In the data rows, zero lies at 4.5, halfway between 4 and 5.
Some points, each followed by its number:
[3 2 5 7 5 0 7 4 4 5 5 2 3 3 6 2 3 5 3 2 6 6 2 7 7 2 2 7 7 3 4 7 6 5 1 2 4 2 5 6 2 8 5 6 3 3 7 5 5 6 6 3 3 5 2 3 7 3 2 7 3 2 3 2] 0
[5 7 4 3 3 5 7 3 6 7 2 6 6 4 4 6 4 7 7 2 7 3 4 3 5 4 7 5 3 3 3 3 7 7 5 2 7 2 6 3 6 5 6 6 4 4 4 3 5 3 1 4 3 6 6 4 2 3 3 3 8 2 6 4] 1
[6 3 2 7 3 4 7 4 6 5 4 6 4 4 4 6 3 4 6 3 5 5 5 7 4 1 4 3 2 4 6 7 5 7 6 6 4 7 5 6 8 4 4 5 3 2 6 3 4 2 3 4 5 1 5 6 2 6 5 3 5 7 7 4] 2
[3 3 6 2 4 6 5 8 7 7 3 5 3 5 6 5 6 7 4 4 7 6 6 8 6 6 6 5 7 7 4 8 5 3 4 7 3 5 5 5 5 4 6 6 3 3 6 7 6 4 6 5 3 6 5 4 6 5 3 5 3 7 1 5] 3
[7 5 6 4 6 6 4 5 8 5 5 6 5 6 2 7 3 4 4 6 7 5 5 7 3 1 2 5 4 9 6 3 7 7 1 5 6 7 2 6 4 4 7 2 5 7 8 2 7 3 1 4 6 3 4 4 8 6 3 5 4 5 3 2] 4
[3 6 3 2 6 4 3 3 7 3 6 6 4 3 6 6 2 4 6 2 3 2 2 5 6 2 2 2 5 8 5 4 4 3 8 5 2 7 3 5 9 3 5 2 5 8 7 4 5 5 4 5 4 5 3 1 7 8 3 3 4 6 6 3] 5
[4 4 4 6 6 6 1 2 5 4 2 7 3 5 4 4 3 4 5 2 4 3 7 5 1 3 3 5 2 5 4 4 3 4 5 5 5 6 2 6 5 6 4 3 5 6 7 3 6 6 3 7 6 6 3 5 7 5 3 4 4 6 6 2] 6
[6 6 4 5 7 7 1 5 5 4 4 3 5 1 5 4 8 3 7 7 4 4 8 2 4 7 3 6 2 5 6 3 2 3 4 2 7 5 2 2 5 7 3 7 3 1 7 5 4 3 4 5 3 6 5 6 4 6 7 5 4 5 4 4] 7
[3 4 4 5 2 3 6 6 3 5 6 4 3 6 6 4 4 6 3 2 7 4 1 2 5 6 4 5 4 5 7 3 1 2 7 6 3 4 4 5 5 2 3 2 6 2 3 3 6 4 4 4 3 2 7 2 6 5 3 2 6 6 7 4] 8
[6 6 7 6 5 8 6 3 4 6 6 3 2 6 2 2 5 5 6 7 6 5 7 7 3 5 5 2 6 5 7 5 4 4 6 4 4 2 2 1 3 2 5 7 6 3 3 4 4 3 6 3 7 6 6 3 2 4 5 3 5 6 6 4] 9
[5 2 7 5 2 4 6 5 7 6 3 6 7 5 5 4 4 3 6 4 4 4 6 6 2 7 8 7 3 2 5 5 6 6 1 3 3 1 4 5 5 5 2 6 3 5 2 3 6 5 3 5 5 4 4 7 6 2 7 2 4 5 7 7] 10
[2 1 3 6 5 2 5 4 5 5 5 3 6 5 4 3 3 2 4 7 5 2 8 7 4 5 8 7 5 3 6 6 4 3 3 4 7 6 7 6 2 3 2 3 6 5 5 3 4 7 4 7 5 6 2 7 7 0 6 7 7 6 4 3] 11
[2 4 6 5 3 5 6 3 3 5 7 3 4 6 5 3 6 3 2 3 5 6 5 2 5 5 3 7 5 8 2 3 2 4 6 2 4 6 2 2 3 7 2 6 3 4 2 5 3 2 4 7 5 6 3 3 3 6 7 5 3 7 6 4] 12
[3 8 5 6 4 4 3 7 4 3 2 4 7 6 5 3 3 3 5 6 5 6 2 5 2 3 6 3 5 5 4 7 5 4 7 4 7 7 7 5 4 5 1 5 4 3 6 4 4 6 5 6 6 6 3 1 6 5 8 5 3 6 2 4] 13
[6 6 2 4 6 5 2 8 5 4 4 4 5 5 7 4 7 4 6 6 4 5 5 3 5 7 4 6 4 6 5 3 2 3 5 3 7 4 5 5 5 7 2 5 3 2 7 4 3 5 3 5 4 7 3 5 4 5 8 4 3 5 6 6] 14
[4 5 3 3 5 3 3 3 7 3 5 7 4 2 6 5 3 4 6 2 3 2 3 3 5 3 3 3 5 6 6 3 3 3 6 5 3 6 3 5 7 3 6 3 5 7 7 3 5 6 5 5 5 5 5 3 7 5 3 4 4 6 7 2] 15
[7 3 4 2 3 6 6 5 6 6 3 6 3 2 6 5 5 7 5 5 6 7 6 6 3 5 7 6 7 5 2 7 7 7 4 6 2 3 5 6 1 3 6 5 5 2 3 5 6 5 6 3 4 6 6 6 6 1 5 7 3 4 2 3] 16
[6 5 1 7 2 0 4 6 2 5 7 3 4 3 6 6 5 7 5 4 5 6 3 5 7 7 6 6 2 1 6 7 5 2 6 3 3 7 4 5 7 4 7 2 5 7 6 5 4 5 6 6 2 2 2 4 6 4 5 6 5 7 6 3] 17
[3 3 6 7 4 8 4 7 6 6 3 6 6 6 5 4 2 4 7 5 5 3 6 5 2 7 7 5 2 6 6 5 6 5 2 5 2 2 4 5 7 4 1 6 3 4 2 3 6 3 1 5 4 4 3 6 7 4 8 3 6 5 6 7] 18
[4 6 3 3 4 1 3 2 6 4 7 4 4 5 5 3 3 5 6 4 2 3 4 2 6 1 3 3 6 5 6 2 3 3 5 6 2 2 5 5 8 3 6 2 8 6 7 2 4 4 6 3 3 4 5 2 7 5 3 5 3 5 7 4] 19
[6 2 3 5 6 2 5 5 7 5 6 2 5 4 5 4 3 4 2 2 4 2 7 3 6 5 5 4 3 2 4 3 3 7 2 2 7 4 7 1 5 3 4 3 6 7 2 3 4 8 4 6 5 6 7 6 4 3 4 5 2 4 5 6] 20
[6 5 2 2 5 8 2 6 8 6 4 2 7 4 2 7 2 4 7 6 4 4 2 4 3 5 3 7 7 5 2 3 7 3 3 6 2 5 6 5 9 2 3 6 6 6 5 6 3 5 6 3 4 2 3 3 6 3 5 4 8 5 3 7] 21
[2 2 4 6 6 8 7 5 7 3 4 6 4 5 3 3 4 3 6 6 6 6 4 1 4 4 5 5 2 5 6 3 5 3 5 4 3 5 5 4 4 2 5 2 4 5 2 3 2 3 6 3 7 5 4 6 4 6 3 4 3 5 5 3] 22
[7 5 2 6 3 4 3 6 3 5 5 4 4 0 4 7 4 6 6 4 5 6 4 4 5 6 7 7 2 2 7 7 4 2 5 4 3 6 4 5 5 4 7 2 4 6 5 5 4 6 5 5 2 2 2 6 6 3 7 7 5 7 6 2] 23
[7 3 2 7 2 2 7 4 6 6 5 6 4 4 4 6 4 4 6 3 5 6 5 6 4 1 4 4 2 2 5 7 4 7 6 7 4 6 6 6 7 5 5 4 3 3 6 3 4 3 4 4 4 1 5 6 2 6 5 4 4 7 7 4] 24
[3 3 6 5 1 1 8 2 2 4 7 3 3 7 6 2 5 3 2 3 6 7 3 2 7 5 2 7 5 3 3 3 2 5 6 2 4 7 2 4 2 7 3 7 3 5 2 5 3 5 6 8 7 4 5 4 3 4 6 5 3 6 7 5] 25
[4 2 7 5 2 2 7 5 7 6 3 6 6 6 5 4 4 3 6 4 4 5 5 6 4 7 7 7 3 2 4 5 6 6 1 3 3 2 5 4 7 5 3 6 3 5 2 3 6 6 3 5 4 4 3 6 6 3 6 2 4 5 7 7] 26
[4 8 1 7 3 4 4 6 2 4 3 4 4 6 7 3 7 3 6 5 5 3 3 4 7 7 6 2 4 2 6 3 6 4 7 5 7 4 7 7 7 3 6 2 5 6 4 4 3 1 6 2 7 6 7 2 3 6 5 3 4 4 3 5] 27
[2 7 6 8 6 3 3 8 3 7 3 5 6 6 7 6 2 4 7 5 4 3 2 5 3 7 4 6 2 5 3 4 4 4 6 4 2 5 4 6 2 2 6 5 5 5 6 7 5 7 7 2 4 5 5 3 4 3 6 6 7 3 5 3] 28
[4 6 2 2 6 1 6 4 7 4 4 1 6 8 4 7 7 3 5 3 2 5 1 6 7 4 3 5 5 5 6 3 7 6 6 4 2 3 6 3 9 7 5 4 4 4 6 6 4 6 3 7 1 5 7 1 4 5 4 1 7 5 5 8] 29
[7 7 7 7 5 9 5 3 4 5 5 3 3 2 2 2 4 6 5 7 6 7 7 6 2 4 5 2 7 5 7 6 4 4 6 2 4 2 1 2 2 3 5 7 6 3 3 5 4 4 5 3 7 6 5 5 2 2 6 4 4 5 5 4] 30
[5 3 6 7 4 1 4 6 4 4 2 5 5 5 3 4 4 3 2 2 6 5 3 6 6 7 6 6 4 5 4 3 3 6 3 5 7 6 6 3 7 5 2 5 5 4 4 7 3 7 7 5 6 6 3 6 3 3 7 6 4 4 3 6] 31
[2 3 5 6 5 0 6 5 2 6 3 4 2 8 2 3 3 5 3 3 2 4 4 6 5 2 2 7 4 6 3 8 5 2 3 4 2 2 7 6 4 4 6 7 4 4 7 4 5 4 7 4 5 3 3 3 5 4 3 6 5 5 3 3] 32
[6 7 3 7 5 7 4 7 2 3 3 3 4 3 7 1 4 3 6 5 3 6 5 3 5 7 6 3 3 2 5 5 6 5 4 2 7 7 7 5 3 2 5 2 6 4 3 1 4 3 4 2 5 6 4 4 3 5 4 4 5 2 5 5] 33
[4 6 4 4 4 7 5 2 2 3 4 5 3 8 6 7 5 5 4 5 2 5 1 4 5 6 2 6 4 7 2 3 3 6 6 4 2 8 3 1 9 5 3 6 3 2 4 3 1 3 3 7 5 4 6 2 6 5 6 3 3 7 3 4] 34
[6 4 7 4 4 4 4 4 7 6 4 6 5 6 2 6 3 4 5 5 6 5 4 6 3 2 2 6 4 6 6 3 6 6 2 5 5 6 2 6 4 5 7 2 5 6 7 2 6 5 2 5 7 4 4 5 8 4 3 5 5 6 4 1] 35
[5 4 5 3 6 2 4 4 7 6 3 2 7 6 5 6 5 2 4 2 2 5 3 5 6 5 3 7 4 4 6 3 6 8 5 5 3 1 4 3 5 6 6 4 5 2 5 6 4 7 2 7 3 4 7 5 4 1 4 3 7 5 5 6] 36
[2 3 4 5 5 4 7 4 6 3 4 7 3 7 2 6 3 6 3 5 5 6 2 4 3 4 2 2 4 3 6 4 6 5 6 4 3 6 4 7 4 3 7 5 4 7 2 2 4 3 8 3 6 5 2 7 2 5 2 4 3 5 4 3] 37
[5 3 5 5 5 6 2 3 7 3 2 7 3 5 4 5 3 5 6 4 6 4 6 6 2 2 3 6 3 4 5 3 4 6 3 4 6 6 2 6 4 7 5 1 6 7 7 3 6 5 2 5 7 4 2 6 6 2 3 3 5 5 7 2] 38
[7 3 4 7 3 2 3 4 3 4 2 4 6 5 5 3 4 2 3 3 6 4 6 6 7 5 4 4 6 3 6 4 6 7 5 3 5 7 6 4 7 3 4 5 3 4 4 4 1 6 5 2 6 6 3 6 5 1 4 2 4 3 5 6] 39
New points follow, each followed by the number of its nearest point above, looking only along the 5 directions in which the numbered points spread most.
[7 4 7 8 7 5 5 5 6 5 7 7 6 5 2 4 5 4 1 6 6 7 8 2 4 2 3 4 2 6 5 2 4 3 2 4 7 5 4 6 3 3 7 6 7 6 5 7 2 2 1 4 3 6 7 5 3 4 4 6 3 4 1 4] 22
[6 7 6 3 8 7 5 4 4 3 5 5 5 0 3 4 2 5 3 4 3 2 5 2 5 2 4 2 3 4 5 3 3 4 5 4 5 4 3 1 2 5 6 5 6 6 3 6 2 4 4 7 6 6 5 7 5 6 6 5 4 7 6 7] 22
[7 3 3 5 7 9 5 3 2 7 6 7 6 1 5 5 3 6 2 3 4 4 5 5 5 6 3 8 6 6 4 3 2 2 1 3 5 4 6 6 3 4 6 6 3 4 6 3 3 6 2 6 5 5 7 6 2 5 6 4 5 1 3 2] 3
[1 7 6 3 6 5 3 6 4 2 7 4 4 3 1 3 2 2 4 3 2 4 5 5 5 3 5 1 2 6 6 3 6 7 3 4 5 4 4 6 4 5 4 8 5 3 2 8 2 5 4 7 3 6 6 5 2 6 7 2 5 4 5 6] 14
[2 8 5 6 4 2 6 4 4 1 3 2 6 8 6 5 4 6 7 7 3 3 1 7 4 5 7 2 5 5 2 7 6 3 8 5 4 7 6 6 6 5 1 7 4 7 8 3 3 4 4 5 4 6 1 1 6 4 5 5 7 7 3 7] 8
[7 3 2 5 6 6 6 3 2 7 6 6 6 2 5 5 3 6 2 3 5 5 4 5 6 5 3 7 6 4 3 4 3 3 1 3 5 5 7 6 3 5 6 6 4 5 6 2 3 6 4 6 5 5 7 6 2 5 5 4 6 1 3 3] 3
[3 6 5 7 2 5 3 3 6 3 5 6 3 2 5 6 6 4 5 3 3 7 3 7 3 6 7 2 3 6 3 3 2 6 3 3 7 2 6 3 4 3 3 5 4 5 4 3 5 7 6 3 6 4 2 4 4 5 3 7 3 2 2 4] 13
[3 3 5 5 3 3 4 5 6 4 2 4 7 4 4 4 3 5 5 6 6 4 7 5 2 6 6 6 4 4 5 4 5 4 1 5 4 4 7 2 2 4 3 6 5 4 2 4 5 2 4 6 4 5 3 9 7 0 7 6 4 6 7 1] 16
[2 3 4 5 5 4 3 4 7 7 5 5 5 6 7 4 7 2 6 7 6 4 0 5 8 7 5 7 3 6 2 3 5 1 7 6 2 7 3 4 4 7 4 3 3 9 3 4 3 7 4 2 1 1 3 4 2 6 3 3 5 2 4 6] 8
[4 4 4 4 2 5 3 5 3 5 3 6 4 6 2 2 7 3 5 7 6 5 2 4 6 1 8 5 6 1 2 8 2 7 4 6 6 2 5 5 3 8 4 2 4 3 6 5 7 3 4 6 6 6 7 3 2 4 3 3 5 6 3 4] 3
[5 8 5 1 4 4 5 4 3 5 6 2 2 3 1 6 3 3 6 6 6 6 6 7 7 4 7 1 5 7 3 6 6 3 6 4 2 2 3 2 6 4 5 7 4 5 4 9 5 1 7 3 6 6 6 4 3 6 6 4 4 7 6 5] 13
[5 2 4 7 5 6 2 6 6 2 1 7 5 4 7 4 5 4 5 7 7 3 7 4 3 7 6 4 2 2 5 4 5 3 4 6 7 5 5 6 0 4 3 2 3 3 3 3 7 5 3 3 6 4 4 7 4 3 5 4 4 2 3 6] 16
[3 3 3 7 6 9 1 5 6 3 2 6 5 4 6 5 4 4 4 8 7 2 7 4 3 7 6 4 2 4 5 4 5 3 4 7 6 5 4 6 2 4 3 2 2 2 3 3 6 4 2 3 4 4 2 7 4 5 6 4 4 1 2 5] 22
[6 6 5 1 6 3 8 2 4 4 5 2 4 5 5 5 5 4 7 6 7 4 5 4 3 4 6 2 8 1 6 6 6 3 7 3 3 3 2 3 5 4 7 6 5 7 5 2 4 3 8 3 7 6 6 4 2 5 3 1 3 3 6 5] 13
[4 5 3 2 6 0 6 4 7 5 4 1 6 8 5 7 6 3 4 3 2 5 1 5 7 5 3 6 5 5 6 3 7 6 6 5 2 2 5 3 8 6 5 4 4 4 5 6 4 7 2 8 2 5 7 2 4 4 4 2 7 5 4 7] 29
[8 5 6 3 4 5 5 3 2 3 2 5 4 2 7 7 6 7 6 2 4 6 5 2 5 5 5 8 6 1 5 7 1 5 5 3 5 1 6 3 1 5 4 6 3 3 3 5 1 8 2 6 4 3 6 5 6 3 3 8 3 1 3 6] 31
[6 7 5 4 3 5 3 3 3 4 6 3 6 6 6 4 6 6 5 4 3 2 5 2 5 4 7 6 6 5 5 3 4 5 3 7 3 3 3 6 6 5 5 2 8 3 5 2 7 2 3 2 4 4 5 3 6 7 4 7 4 5 6 2] 2
[2 3 6 6 6 8 5 8 3 7 2 7 4 2 3 3 3 5 2 3 1 2 7 6 2 4 2 8 5 8 4 8 4 2 1 3 2 2 6 6 3 4 6 6 3 3 7 3 6 3 6 6 4 5 2 4 3 5 4 5 4 5 4 3] 3
[6 7 6 2 6 6 7 2 4 4 5 1 4 4 4 5 5 5 7 7 6 5 6 4 2 4 6 2 7 3 7 6 7 3 6 2 3 3 3 3 5 4 6 6 5 5 4 2 4 3 6 3 6 6 5 3 2 5 4 1 3 4 6 4] 22
[7 3 1 7 5 3 2 6 4 6 4 5 5 3 6 6 3 6 3 8 5 5 5 4 5 5 5 5 4 4 7 7 4 3 5 5 3 5 7 2 4 4 3 4 4 5 7 7 4 5 4 3 3 5 3 4 6 7 3 6 6 4 5 2] 28
[5 4 5 5 7 3 5 5 4 5 7 6 7 7 3 6 5 5 4 5 5 5 5 5 7 3 2 1 3 7 5 2 5 3 2 4 7 6 3 6 6 2 4 4 5 6 7 8 4 1 2 3 4 4 5 4 4 8 4 3 5 5 2 5] 2
[4 2 4 7 5 6 2 6 5 3 1 7 6 5 7 4 4 4 4 8 7 3 7 3 3 7 6 4 2 1 4 4 4 3 4 7 6 5 4 6 0 4 4 2 3 2 3 2 6 6 3 4 5 4 3 8 4 3 5 5 4 1 3 5] 16
[5 2 6 2 4 8 5 8 6 7 2 6 3 2 6 5 6 8 4 3 7 6 6 7 5 6 7 7 6 6 5 7 4 4 3 7 3 4 6 5 2 3 6 6 3 2 5 7 6 4 5 5 4 6 6 6 6 4 5 7 3 5 2 5] 16
[6 3 2 5 8 9 3 4 2 7 5 6 4 1 5 6 4 8 2 3 4 2 5 7 4 4 2 6 7 8 3 6 4 2 2 4 3 5 6 5 5 4 5 8 4 3 6 3 5 3 2 6 2 5 4 5 2 8 7 2 4 1 2 2] 22
[2 3 4 6 5 3 6 5 2 7 4 4 2 8 2 4 3 5 3 3 2 3 5 7 6 3 2 6 4 9 2 7 5 1 3 4 2 3 7 6 6 4 5 7 3 3 7 5 6 3 6 4 4 3 2 2 4 5 4 5 5 5 3 3] 32
[7 3 2 3 6 5 6 7 3 4 5 4 7 5 5 6 3 3 3 3 5 5 7 4 3 4 3 3 6 4 6 7 5 5 2 7 4 5 3 5 5 6 6 4 4 6 3 3 7 5 3 4 4 3 2 7 5 1 5 6 3 3 5 2] 3
[5 2 6 2 4 8 5 8 6 7 2 5 3 2 6 5 6 8 4 3 7 6 7 7 4 6 7 7 7 5 5 7 4 4 3 8 3 4 6 5 2 4 6 6 3 2 5 6 6 5 6 5 4 6 5 7 6 2 4 7 3 6 2 5] 16
[6 5 6 2 3 2 3 3 5 4 1 3 6 4 2 6 7 4 2 4 4 3 4 6 5 3 5 4 2 4 4 5 2 3 1 2 5 6 7 6 3 4 6 3 3 6 6 5 5 8 7 2 2 4 4 3 3 3 5 7 4 6 7 6] 24
[3 8 6 7 3 5 5 3 2 4 5 6 3 3 6 7 7 3 4 2 3 5 2 6 6 7 8 2 5 7 2 3 2 5 3 3 8 2 6 3 4 2 2 3 4 4 5 5 4 6 5 3 4 3 1 4 4 6 4 7 4 2 2 3] 13
[6 4 6 6 6 1 6 5 3 5 7 6 7 8 4 6 5 5 3 5 5 6 5 5 8 3 2 1 3 4 4 2 4 3 2 4 7 6 3 5 5 3 6 4 5 6 6 7 4 2 3 3 4 4 6 4 4 6 4 4 4 5 2 5] 8
[7 3 6 7 5 6 2 6 4 4 3 4 6 5 7 4 3 5 7 5 3 3 5 4 2 7 2 3 6 3 3 3 5 2 5 4 6 3 7 4 5 2 6 5 4 2 2 6 3 7 1 3 7 5 3 8 5 3 5 2 5 2 5 6] 1
[6 3 3 6 7 9 6 3 3 7 6 6 7 3 5 5 3 6 3 4 5 3 4 5 5 6 3 8 5 6 3 3 2 3 1 2 5 5 5 6 4 4 5 7 3 5 6 4 3 5 2 6 5 5 6 6 2 6 5 3 4 1 4 2] 3
[6 2 7 4 5 6 3 4 3 6 3 6 6 5 5 4 6 4 6 8 6 4 4 6 3 5 7 3 6 4 1 4 3 7 4 3 7 3 2 1 6 7 2 4 6 6 3 7 5 5 6 5 3 2 4 4 3 5 3 3 5 3 3 7] 1
[3 2 6 6 7 5 5 5 4 4 3 4 2 4 2 3 2 4 4 2 3 5 5 5 5 3 4 7 5 8 5 6 6 2 3 3 3 1 7 5 5 5 5 5 3 2 8 4 5 2 5 2 4 5 3 3 7 7 4 7 3 2 3 3] 3
[5 5 3 5 4 4 4 7 7 1 4 7 6 7 7 3 3 3 7 3 6 3 2 5 4 6 4 2 5 3 5 5 7 4 5 4 2 2 6 3 8 6 3 7 3 6 5 3 5 2 2 5 2 5 5 4 3 6 7 4 3 2 2 7] 1
[5 5 7 5 4 5 3 4 5 5 2 4 6 2 4 3 3 4 6 7 6 2 7 6 3 6 5 4 5 5 7 3 6 5 0 7 3 4 7 1 1 4 3 4 6 3 3 7 3 1 1 5 4 5 2 6 7 0 8 8 5 6 5 2] 16
[5 3 2 4 5 0 6 5 7 5 6 1 4 7 5 4 3 3 2 2 4 3 5 4 8 5 5 3 3 2 3 3 4 7 3 2 6 6 7 1 8 4 4 4 6 8 3 3 4 7 6 6 5 5 7 5 4 5 3 4 3 5 5 7] 20
[3 3 5 7 4 6 3 7 7 4 3 5 7 5 3 3 4 5 6 4 5 4 7 5 1 6 6 5 2 5 4 4 6 3 2 6 3 2 5 2 6 4 2 5 5 5 3 3 5 2 2 7 3 5 5 7 7 2 8 3 4 5 5 4] 18
[6 3 7 7 7 5 2 3 2 4 6 3 5 3 4 6 5 4 6 4 3 4 3 3 4 3 3 7 3 6 7 7 3 5 3 4 4 6 3 2 2 2 7 5 6 2 4 6 7 7 7 3 3 6 6 4 2 6 5 4 5 3 7 6] 13
[6 3 5 6 5 7 2 6 5 4 3 4 6 5 6 4 3 5 6 5 3 3 5 3 2 7 3 3 6 4 2 3 5 2 6 4 6 2 7 4 6 2 6 5 4 2 3 6 4 7 2 3 6 4 2 7 5 4 4 3 5 2 5 6] 1
[5 3 2 3 6 5 5 8 3 3 5 3 7 7 7 6 2 3 3 5 5 4 6 5 4 3 3 2 6 6 5 6 6 4 4 7 3 5 3 6 6 8 5 4 4 7 3 3 6 4 3 4 4 3 2 6 4 4 4 4 4 2 5 2] 2
[2 7 6 4 5 0 7 3 7 2 4 3 6 2 4 4 8 7 4 8 6 5 3 5 5 5 2 6 5 5 7 4 2 7 3 4 3 1 3 7 1 3 7 4 4 8 4 5 2 4 7 4 5 6 5 4 4 4 4 3 5 7 5 4] 3
[4 5 3 3 7 6 3 2 7 4 5 6 4 3 5 6 2 4 6 2 3 1 2 5 6 3 2 1 4 9 4 4 4 4 7 5 2 7 2 5 9 4 4 2 4 8 8 4 5 5 3 5 5 4 3 0 7 8 3 3 4 6 5 3] 5
[4 7 2 6 6 4 4 6 8 2 4 5 5 4 6 5 6 5 6 7 3 2 4 4 7 6 3 5 3 2 5 4 2 4 7 2 6 6 2 4 6 8 3 6 3 4 4 4 6 2 5 4 5 6 7 5 2 7 5 4 6 5 4 6] 14
[2 4 5 6 6 3 4 7 3 2 6 3 5 1 5 3 5 3 2 2 5 5 7 5 4 5 5 5 3 2 5 3 6 6 1 4 8 4 5 3 5 4 5 4 7 5 2 4 4 7 6 7 4 6 7 7 3 4 4 5 3 3 5 6] 39
[6 3 7 4 5 6 5 6 7 5 1 5 3 4 5 6 8 6 3 3 5 6 5 6 3 6 7 7 7 3 3 7 5 3 4 6 6 4 6 7 1 7 5 7 3 3 6 6 6 6 4 5 2 7 4 8 8 2 3 8 4 7 2 3] 16
[2 5 6 2 4 7 6 3 4 7 4 4 4 7 4 2 7 7 3 3 7 4 5 4 5 6 5 2 7 8 5 2 6 7 6 6 6 3 5 2 5 3 4 3 5 3 3 6 7 5 6 2 4 3 5 1 5 6 2 5 5 3 4 8] 13
[6 3 6 5 6 3 6 5 4 5 6 7 7 5 4 6 5 5 4 5 5 5 7 5 6 3 3 3 3 5 5 3 5 4 1 4 7 5 3 6 2 2 5 4 5 6 6 6 3 2 2 3 5 5 5 6 4 5 4 4 5 5 3 4] 3
[7 6 7 2 7 8 6 3 6 4 4 4 5 1 7 4 3 5 6 6 7 2 8 5 2 4 5 4 6 4 8 5 6 4 5 3 3 4 2 2 5 4 7 6 5 5 4 2 6 3 5 3 7 7 6 7 2 5 4 2 4 2 6 3] 22
[5 3 1 6 7 5 7 3 3 5 7 5 6 8 4 5 5 7 3 6 5 4 2 4 7 6 3 5 5 6 3 3 3 3 3 3 4 8 6 5 7 4 7 7 3 7 6 5 2 5 2 7 6 3 6 4 4 6 3 3 3 2 5 4] 8
[4 8 3 2 3 1 8 3 6 2 5 3 5 5 3 6 7 4 3 6 6 3 1 5 3 4 4 5 7 7 4 3 5 4 5 5 5 5 4 5 6 3 6 2 3 8 5 7 5 3 7 3 3 5 3 2 3 6 5 5 3 6 5 6] 8
[6 7 4 2 4 5 6 5 6 3 4 4 5 2 2 6 7 5 2 6 5 3 3 6 2 4 4 8 5 9 6 3 4 4 3 4 5 6 5 6 4 2 5 3 3 7 5 6 5 5 6 3 2 5 3 4 3 5 6 7 3 5 5 5] 2
[2 6 5 4 5 7 4 3 2 6 5 5 4 5 4 4 8 7 5 2 6 6 6 6 5 7 7 2 5 7 5 3 5 5 3 6 7 2 5 2 2 2 2 3 7 3 2 6 5 6 6 3 1 4 2 3 5 5 4 5 5 1 4 6] 13
[5 3 6 7 3 7 7 6 4 3 4 6 6 4 6 6 5 3 6 2 1 8 8 4 2 2 3 3 2 3 6 6 6 8 6 2 6 4 4 6 4 3 4 6 4 3 2 2 2 6 2 4 6 4 7 5 6 2 3 3 6 5 5 4] 3
[6 6 4 3 4 6 3 3 3 5 6 4 6 4 6 5 5 5 5 5 3 3 6 3 6 3 5 7 7 4 4 3 4 5 4 7 3 2 4 6 7 5 5 2 8 3 4 4 5 1 5 2 4 5 6 3 6 7 5 6 4 4 7 3] 2
[5 3 5 6 6 3 3 2 2 4 7 1 5 6 4 7 5 4 6 4 3 5 2 4 5 2 2 6 3 7 6 6 3 5 4 4 4 8 3 2 6 2 6 4 6 4 4 7 6 6 7 3 2 5 6 1 3 8 4 2 6 4 6 7] 8
[4 3 2 6 5 2 3 7 5 2 2 6 5 7 7 5 5 5 5 8 7 3 5 4 5 6 6 3 2 2 4 4 6 3 5 6 7 6 5 6 3 4 2 1 3 5 3 3 7 4 4 3 6 4 5 4 4 5 5 2 4 3 3 7] 28
[5 4 2 6 7 6 7 2 3 5 8 5 5 8 4 6 5 7 2 5 5 4 2 4 7 6 2 5 6 6 3 3 4 3 3 3 4 7 7 5 7 5 6 7 4 7 6 4 3 5 3 7 6 3 6 4 4 7 3 2 4 2 5 4] 8
[6 2 5 4 3 7 1 3 5 6 6 2 6 1 2 4 5 5 6 4 2 4 6 1 1 2 2 5 5 6 3 5 4 4 0 5 3 3 2 3 1 5 7 5 2 1 5 5 4 4 7 7 3 2 4 6 4 1 5 5 7 6 5 5] 3
[6 5 5 7 6 0 7 4 5 4 8 5 7 9 2 3 6 5 3 7 5 8 5 3 6 1 3 4 2 4 4 3 5 2 4 5 6 6 4 6 6 3 8 7 8 7 6 7 2 4 3 4 2 5 6 3 4 5 3 5 3 3 2 5] 8
[6 6 5 5 5 2 2 5 5 3 5 2 2 3 3 5 7 4 6 2 1 7 5 6 5 2 6 2 5 8 2 5 2 3 6 4 8 3 6 3 2 6 6 3 3 8 5 6 6 4 7 2 5 3 3 2 4 3 6 7 3 2 2 2] 37
[4 3 2 2 6 4 6 7 3 3 5 3 7 8 6 7 3 2 4 5 4 4 5 6 5 3 3 1 6 7 5 6 6 3 6 7 3 5 4 6 7 8 5 4 4 8 3 4 6 3 3 4 4 3 2 5 4 5 4 3 5 2 6 3] 2
[8 6 6 2 7 7 7 2 5 4 5 4 5 1 7 3 4 5 6 6 7 2 8 5 2 5 5 4 6 3 7 4 6 4 5 4 3 4 2 3 5 4 7 6 5 5 4 2 6 4 5 3 7 7 6 8 2 5 4 3 4 2 6 3] 22
[6 5 5 2 3 2 2 4 5 5 3 3 6 3 2 7 7 5 5 3 3 2 4 6 7 4 6 3 3 7 3 5 2 3 2 4 4 6 7 5 4 7 5 2 4 6 5 6 7 5 7 3 1 2 2 3 5 4 5 6 5 3 7 6] 24
[7 6 6 2 7 6 7 2 5 4 5 5 5 2 7 3 4 5 6 6 6 2 8 5 2 4 5 5 6 3 7 4 5 4 5 4 3 4 1 3 6 3 7 7 4 6 4 3 6 4 4 2 7 6 6 8 2 4 3 2 3 2 6 3] 22
[7 5 6 2 3 4 4 3 3 2 4 6 6 5 7 6 5 2 4 5 1 5 4 5 2 4 3 7 3 4 4 4 4 8 6 8 4 6 6 4 6 6 4 6 4 4 6 3 1 3 5 6 6 3 6 3 7 3 5 5 3 4 2 3] 2
[5 6 3 5 7 5 2 5 5 4 4 3 5 3 5 4 8 3 7 6 4 4 7 4 6 6 3 5 2 5 4 4 2 2 5 3 7 5 2 2 7 7 3 7 4 2 8 4 4 3 6 5 3 5 4 6 4 6 7 4 5 5 5 5] 14
[4 6 6 2 5 2 4 4 4 4 7 6 4 0 2 3 4 4 2 5 2 3 4 1 4 3 6 3 2 2 6 4 3 8 2 4 4 2 2 5 1 6 7 6 7 7 2 7 3 7 5 7 7 6 7 7 4 4 6 4 4 7 8 6] 3
[8 5 6 7 8 4 5 4 5 4 6 5 6 5 1 4 5 5 3 7 4 7 7 3 4 2 3 5 2 6 4 3 4 3 3 5 6 6 4 6 5 3 6 7 8 5 6 7 3 4 0 3 1 6 5 4 5 5 4 7 3 2 2 5] 22
[7 3 6 4 3 3 4 6 3 7 3 7 3 4 5 2 3 7 3 7 4 2 4 5 6 7 3 6 4 5 7 8 7 4 4 2 2 6 7 4 4 4 3 3 6 4 7 8 4 4 6 3 6 4 7 6 2 6 3 4 5 6 3 6] 28
